The rows of A fall into 3 groups, and each row is roughly a mix of its group's hidden directions.
A (77 x 10):
0.12  -1.77  0.52  -1.30  1.22  -1.21  -2.23  2.27  -0.80  6.56
-1.92  -3.35  -0.72  -0.87  0.95  -2.13  -2.71  4.43  -1.93  3.08
2.19  3.67  -1.79  3.47  -1.37  2.48  -0.95  -3.59  1.57  -2.01
-0.42  2.47  1.67  -1.43  -0.16  0.84  1.39  -5.59  3.64  1.91
-1.59  2.09  -2.47  2.66  -1.81  1.43  -1.42  -2.53  1.65  -5.03
-1.97  2.57  0.29  1.41  2.86  0.59  -4.98  -0.69  -3.59  -1.62
0.82  -0.89  -1.72  0.10  -0.31  0.13  -5.47  -0.63  -0.26  -5.18
-0.47  4.43  0.85  1.63  -0.80  5.21  1.81  -1.09  -1.27  -2.18
0.11  -0.47  -0.42  -2.11  -1.87  -2.58  4.80  1.78  -0.95  4.44
0.62  -0.06  -1.29  -3.10  1.05  -3.93  -3.47  0.06  -3.34  -3.23
-2.67  2.42  -1.32  0.07  1.78  -2.19  4.87  -0.07  -3.67  -1.38
-3.43  -1.34  -2.48  -2.52  -1.66  0.82  -2.10  3.14  -4.07  1.22
3.23  0.99  3.14  -2.67  -2.41  -0.45  -0.20  3.44  0.25  -3.93
-3.81  2.41  3.45  0.84  2.51  -3.61  0.58  1.69  -1.03  2.31
-0.27  3.20  3.62  -1.78  3.80  -1.35  1.21  -1.54  -0.41  -3.87
-2.67  3.86  -2.61  0.17  -4.83  1.49  1.51  -1.84  0.98  0.91
-2.75  -3.12  -1.03  -1.00  0.05  -1.32  -3.11  4.82  -2.17  1.78
1.06  1.86  -1.01  3.47  0.60  -0.64  0.91  -4.23  3.07  -3.91
2.39  -0.21  3.66  -2.73  2.94  -1.61  1.66  2.15  -2.62  -3.13
3.11  -0.69  3.50  -0.84  1.41  -0.72  5.27  0.86  -0.34  -2.75
-3.54  -2.87  -0.88  -3.30  1.62  -3.24  0.23  0.43  -1.57  3.69
1.21  1.75  -0.22  -4.26  0.02  -2.15  4.50  0.05  -3.57  1.22
-3.47  2.56  2.51  4.14  -2.34  1.63  1.27  2.08  2.40  -0.10
-2.38  -1.63  -1.58  1.49  4.53  -2.02  1.75  -2.45  -1.72  3.50
-1.57  -0.06  3.59  -0.65  4.98  -4.36  -1.06  -0.30  1.06  -0.07
3.28  -0.30  4.16  -2.90  2.00  0.13  0.08  2.21  -1.71  -3.68
-0.32  -0.72  -0.53  3.55  -4.06  3.69  -0.11  0.83  3.93  -1.43
1.87  -2.19  3.34  -2.08  5.58  -1.15  0.59  -0.39  -2.23  0.36
-3.46  1.03  -3.60  3.45  1.93  3.26  0.54  -1.40  -2.09  -1.73
-2.17  2.04  -3.25  2.48  -2.06  1.51  -2.25  -2.34  1.10  -4.25
-3.85  1.06  -4.07  3.25  0.92  -1.97  3.05  0.18  -2.12  -0.51
-0.10  -1.11  -1.26  2.31  -0.37  1.68  -5.83  -0.49  1.14  -3.89
2.83  -0.57  4.33  -4.14  1.29  1.91  -1.37  -2.38  0.63  2.10
0.60  -3.48  1.11  1.22  1.48  -2.10  -2.16  5.87  -0.65  0.68
4.34  -0.94  0.99  2.01  0.41  0.51  1.14  4.74  -2.64  -2.44
-0.33  -0.54  -1.76  3.05  -3.29  2.95  -3.85  0.56  1.59  -3.43
1.20  3.19  1.83  -3.69  -5.37  -0.04  0.95  -0.22  1.79  0.50
2.82  -3.60  2.40  0.15  4.04  -1.63  -1.55  2.92  -0.93  -2.11
2.29  0.41  -1.35  -2.78  -4.29  -0.25  2.86  0.55  0.38  -4.45
-3.75  -2.99  -0.01  -4.11  0.07  -1.39  0.28  3.08  -2.85  1.54
-2.56  -2.91  1.37  -4.23  -0.06  -0.74  1.14  4.00  -2.91  0.89
3.59  0.81  -1.01  -3.69  -1.41  1.67  4.45  -1.65  -0.70  -2.42
4.06  -2.54  3.33  -1.11  0.78  0.71  -3.30  2.76  1.03  -2.44
-0.91  -0.82  1.38  3.72  -2.35  2.64  0.67  0.67  5.48  -1.05
5.25  2.48  -1.72  1.95  0.96  0.64  2.39  -2.82  -1.99  1.55
-2.91  -1.97  -0.60  -2.79  -1.19  0.54  -2.54  4.15  -2.91  2.75
-1.67  3.43  -0.58  -0.52  0.13  -0.45  4.17  1.12  -3.45  -4.00
-4.53  -0.72  -0.67  -1.74  -2.51  1.73  -4.48  2.63  -0.19  1.02
-0.72  3.14  1.51  2.56  -0.71  4.31  -0.30  -0.92  1.33  -4.57
2.57  2.10  -0.24  -3.36  -1.85  1.21  4.86  -0.96  -0.99  -3.02
1.75  1.11  -0.34  -5.04  0.06  -3.39  3.11  -0.03  -3.05  -1.23
-0.74  -2.85  -3.00  3.93  -0.94  0.45  -3.63  -0.04  3.00  2.34
0.39  -2.29  2.11  -3.47  0.49  -0.27  1.11  4.18  -3.08  3.39
2.64  -0.90  -1.20  -2.66  3.71  -0.12  -3.33  -2.95  -2.10  -2.76
-3.33  4.39  2.15  2.57  -2.64  1.30  2.58  2.17  -0.35  -0.29
-2.18  -2.09  0.73  1.15  -0.41  -4.74  -4.01  2.36  2.17  -1.39
-5.25  0.67  -0.40  -2.73  -1.14  0.15  -1.33  -3.76  2.59  1.50
-4.44  -1.93  0.37  -4.38  -0.60  -0.43  -1.35  1.56  -1.05  3.63
-0.67  0.61  0.86  -2.02  -3.02  3.92  -3.07  3.62  -1.77  2.47
0.09  2.88  -1.30  -1.83  -0.32  0.95  2.99  -6.04  -0.25  1.42
-0.03  2.20  1.25  -0.84  1.08  1.44  5.45  -0.57  -1.65  4.33
0.44  0.03  0.07  1.75  2.16  -2.85  3.23  -3.88  2.64  -3.66
0.60  0.81  -1.04  0.84  -4.82  -3.03  0.29  4.26  1.61  -2.42
3.08  -0.41  1.96  -1.15  -3.54  2.59  -3.83  1.48  2.98  -1.43
-4.26  2.61  -3.60  1.70  -0.22  0.98  2.68  -2.98  -1.39  1.44
3.54  -0.21  3.26  -2.15  -1.19  -1.11  -0.61  3.96  0.13  -3.91
-3.22  1.40  0.68  3.39  -3.54  0.76  1.96  2.99  0.73  3.34
-3.16  0.93  -4.44  3.87  -1.89  2.99  -1.17  -1.27  0.90  0.07
-1.02  1.44  0.13  1.98  0.16  -0.62  0.75  -4.36  4.33  -4.02
-3.11  0.21  3.56  3.07  -0.71  -1.58  0.83  2.08  4.68  -0.28
-2.14  0.43  0.41  -2.29  -3.05  3.50  -3.68  2.93  -1.12  2.59
-1.09  -1.69  -3.20  3.72  -2.03  1.88  -3.62  -0.52  3.06  1.83
-1.48  -1.38  -3.69  3.86  -2.66  0.76  -2.90  -0.13  3.07  1.92
-1.86  -2.80  1.68  -3.84  -0.21  -0.30  0.21  4.66  -2.75  1.89
2.18  -0.13  -0.22  -2.98  4.31  -0.94  -2.61  -2.82  -2.16  -3.04
-0.85  0.84  0.87  3.29  -3.72  3.61  1.89  0.92  3.87  -1.63
-2.03  2.34  -1.94  -0.06  -3.77  2.68  -0.34  -3.55  2.06  3.19
One row of each group comes first, with its name. Which group is each row after those in?
2.43  -0.63  2.45  -1.02  1.66  -1.71  0.65  4.06  -1.89  -4.73 => (49)
-0.77  -4.00  -0.47  0.02  1.47  -4.53  -3.10  1.24  1.06  3.18 => (40)
2.78  -0.24  0.12  1.87  3.17  -3.26  4.08  -3.09  1.05  -1.60 => (73)

-1.76  -3.51  -3.07  4.33  3.06  -1.65  -1.28  -0.02  0.22  2.12 => (49)
-4.19  1.62  1.78  3.90  -2.69  -0.54  0.32  3.29  1.43  1.66 => (40)
-2.85  1.35  1.66  2.86  -2.82  0.50  3.47  2.56  1.76  3.32 => (40)
3.12  -1.73  4.37  -3.42  3.11  -2.53  0.58  0.78  -1.04  0.36 => (49)
-2.86  0.93  -3.31  2.73  0.20  -3.51  3.33  2.00  -2.02  -1.69 => (49)
-0.17  2.89  -2.17  -0.27  -0.17  0.38  2.65  -6.40  0.36  -0.65 => (73)
